In the data rows, 128 means zero.
Here are some numbered points:
[104 145 145 130 107 129 132 122 163 146 132 121 152 130] 0
[162 140 196 166 115 126 134 165 170 143 125 151 153 149] 1
[100  90  75 128  76 122 134 118 179 136 155 159  94  88] 2
[173 127 114  99 159  93 135 110  55 109 105 133 115 142] 3
[168 126 205 173  87 134 156 156 191 125 112 153 156 157] 4
[196 101 122 165 124  96 122 155 103 138 113 148  99 167] 5
[173 132 162 172 106 124 168 151 158 134 104 159 148 143] 6
[ 92 135 173 134 136 107 125 131 174 169 140  85 155  79] 7
[152 150 111  81 109 128 154 132  82  79 127  93 133 162] 8
[140 131 106  67 140 106 134 112  74  85 121 106 107 156] 9
[145 117 170 163  87 138 148 128 175 142 116 169 140 159] 10
[176 114 128 166 116  89 126 151 115 131 117 179  97 189] 11
[ 40 133  67  92 152 179  68 114 113 114 143 147 123  92] 12
[ 86 139 164 148 155 115 120 135 167 187 121  66 147  54] 13
[138 127 109  77 134 106 137 112  84  90 123 106 111 147] 14
[179 117 101 149 132  92 129 138 105 113 111 170  83 180] 15
[158 158 114  76 111 126 156 134  70  73 123  89 136 170] 16
[175 111 169 181  88 125 134 127 175 114 122 148 139 161] 17
[179 105 106 165 109 106 115 135  97 135 110 157  89 172] 18
[192 101 129 169 152 115 143 171 112 154 118 174  98 162] 19
[191 139 108  95 121 103 143 140  97  82  95  98 104 143] 20
[ 68 176 127  93 182 196 129 101  93  99 116  64 189  91] 21
[ 94 131 156 120 103 134 140 118 183 149 138 117 146 116] 22
New points follow, each followed by the number of its nearest point above.
[ 95 102 114 176 124 135 111 110 161 185 167 199 110 103] 2
[ 25 133  56  82 163 183  58 112 107 113 146 144 119  83] 12
[110 152 159  69 161 172 121 139 120  99 112  59 175  90] 21
[ 35 129  66  88 156 175  69 113 114 116 147 137 122  86] 12
[ 45 155  56  81 174 177  76 118  90 118 154 142 129  92] 12
[ 56 156  65  84 165 175  84 121  95 112 149 135 133  96] 12
[162 128 156 168 106 127 162 147 160 138 108 157 143 135] 6
[ 93  89  79 117  74 138 111 121 190 133 158 152 116 105] 2
[ 79 172 125  91 177 187 131 104  89  96 115  70 184  99] 21
[ 99 138 150  71 164 162 146 141 118  97 116  69 167  85] 21
[176 131 110  90 160  94 137 107  46 101 100 134 117 146] 3
[176 119 101 147 136  93 126 140 105 113 111 169  83 177] 15
[ 97 193 137  61 193 192 114 131  91  99 119  55 199 108] 21
[ 96 142 151  71 167 167 143 138 117  95 114  68 170  89] 21
